In the rows, zero is written as 128.
Families of rows that turns and mirrors carry onto each other, the same ones carrying the whole set onto itself: the rest of each named row's family, in list order
5 families of 8 rows
pesi: [131  91 134 106 136 126 112 133 103 138 105 118 137 167 114 121 121 135
 116 135 149 143 124 132 133 123 128 143]
Pubom: [117 101 124 132 108 129 143 141 128 142  82 128 122 164 117 129 108 122
 113 134 150 148 149 139 133 109 153 124]
Suv: [101 131  99 124 137 150 124 148 135 149 125 132 143 139 100  97 133 149
 142 106 124 125 147 144 169  93 102 112]
tuk: [100 120 111 118 142 154 121 140 129 152 118 134 156 138  90  88 127 145
 144 105 111 127 150 133 162  88 111 133]
feve: [130 117 116 118 118 115 103 124 121 156 112 119 120 151 128 112 129 117
 133 132 135 138 127 133 143 143 109 147]
deza: [125 121 103 118 117 117 114 145 125 164 116 129 124 148 129 118 108 108
 130 129 131 138 128 126 154 146 109 149]
patas: [111  98 127 116 111 128 150 142 133 148  86 123 119 155 107 130 116 119
 120 132 146 154 140 127 131 107 147 116]
Mut: [133  93 129 107 133 122 106 131  97 137 112 123 136 171 114 128 115 110
 111 134 141 135 140 127 154 124 125 142]
fet: [120 117 111 139 104 109 134 137 148 175 101 123 127 140 116 134 128 127
 122 126 126 160 135 121 146 144 141 122]
Pof: [ 95 120  98 120 146 148 130 136 123 154 109 127 149 138  95 100 135 146
 133  94 121 125 154 141 172  97 102 131]
Tep: [104 125 130 156 134 160 132 147 120 147 119  92 152 180 109  89 110 142
 127 114 144 152 177 128 154 125 127 119]
pugu: [120 119 118 140 106 109 141 145 137 170  99 126 131 124 115 135 109 122
 117 121 135 147 127 124 149 129 136 114]
sugi: [113 122 116 137 111 105 133 129 138 169 100 131 115 133 125 130 115 118
 139 130 132 147 130 136 144 134 139 117]
peka: [ 94 112 127 135 153 151 125 149 113 152 119 106 141 156 111  99 123 144
 124  99  98 108 147 140 170 108 131 122]
Zazem: [ 94 125 105 143 142 146 136 128 127 154 109 123 169 142 109 104 122 132
 122 114 130 166 180 138 155 107  96 117]
rov: [ 94 122 117 150 136 146 135 128 128 164 132 128 173 152 103 105 123 126
 120 109 140 163 173 144 142 115 104 114]
gofa: [ 94 107 124 143 155 155 121 148 107 150 129 113 141 165 108 103 110 157
 115 102 106 122 146 127 172 111 136 125]
mimov: [129  92 123 128 105 127 142 140 118 140  83 127 129 164 108 132 110 133
 108 124 149 140 142 127 137 101 148 131]
kinas: [121  93 129 110 138 128 107 144  96 138 114 124 135 174 117 131 117 125
 105 134 144 137 128 137 147 126 140 135]
zasub: [116  96 123 125 119 122 146 140 125 147  91 134 127 159 113 135 105 141
 123 130 153 152 132 135 130 110 159 123]
Zos: [102 131 107 144 140 146 139 137 135 151 124 122 168 149  97 109 123 138
 131 114 151 165 172 143 152 108 104 102]
sivul: [ 88 121 124 140 145 159 122 142 107 159 118 109 135 162 101  95 121 148
 123  91 112 124 145 122 177 109 136 134]
nuva: [ 84 128 118 161 134 160 129 138 116 159 115 105 151 174 117  98 105 136
 116 106 128 162 174 122 154 120 129 125]
Ribe: [ 90 118 120 166 134 156 147 140 130 152 112 110 143 173 114  95  97 134
 126 114 129 150 184 128 153 117 134 130]
riva: [ 91 122 127 162 132 155 139 144 118 161 120  99 147 184 112  93 109 134
 127 101 129 139 171 134 147 122 133 137]
golal: [103 116 101 126 137 153 121 139 132 153 125 136 148 142  96  89 127 148
 128  98 120 127 146 137 162  97  95 141]
Padaf: [125 121 114 109 115 123 107 146 125 159 110 127 121 147 117 109 125 115
 122 128 135 130 118 138 147 141 106 154]
Kib: [ 99 124 126 140 144 155 114 150 111 145 125 100 132 163 112  92 123 153
 131 103 113 117 149 128 180 114 129 115]
kifoz: [112 120 100 132 104 105 138 134 128 171 105 114 118 138 123 143 127 119
 128 120 134 147 125 132 148 132 126 114]
nas: [ 97 113  96 121 138 154 127 140 134 153 121 139 154 142 110 100 127 145
 131 103 113 129 153 151 151  92  95 122]
mok: [122 119 112 140 107 104 135 134 135 167  95 123 128 128 117 134 126 116
 121 125 136 145 135 142 147 136 126 116]
Sev: [127  83 121  97 133 120 113 134 111 136 106 127 140 172 109 128 131 133
 114 136 139 136 142 128 154 125 134 144]
vodof: [125 113 105 110 121 110 109 141 134 160 116 127 132 152 124 117 132 119
 128 141 128 149 138 124 150 150 110 152]
Rolab: [ 97 112 116 144 141 152 119 142 104 159 122 105 148 165 109 101 110 158
 136  93 108 123 152 129 170 108 145 124]
dut: [108 123  94 144 137 140 127 123 125 162 122 119 179 147 102 111 124 139
 140 105 130 159 173 140 151 109 102 121]
nak: [119  87 118 103 127 125 119 135  95 139 108 110 135 178 119 137 121 127
 112 130 150 145 132 129 139 124 130 131]
borag: [121  91 123 122 107 124 143 137 134 150  89 130 126 165 101 131 122 140
 115 124 140 145 142 123 141 116 165 127]
Vebi: [115 116 122 103 117 123 108 144 121 157 117 115 117 151 121 110 128 104
 129 136 133 140 123 119 146 139 107 146]
zoga: [103 123 106 155 137 135 138 119 134 164 125 125 166 138 101 107 124 130
 125 106 133 155 179 141 158 116  96 116]
dif: [ 94 125 131 159 134 157 129 135 131 161 111 106 154 164 106  89 102 128
 136 114 122 157 179 123 148 118 136 128]

Which other rows belong to the same family as kifoz? tuk, patas, Rolab, dut, nak, Vebi, dif
Which other rows belong to the same family as sivul? pesi, feve, Pof, sugi, Zazem, zasub, nuva
Which other rows belong to the same family as golal? Pubom, gofa, kinas, Ribe, Padaf, mok, zoga
Which other rows belong to the same family as peka? deza, Mut, pugu, rov, mimov, riva, nas

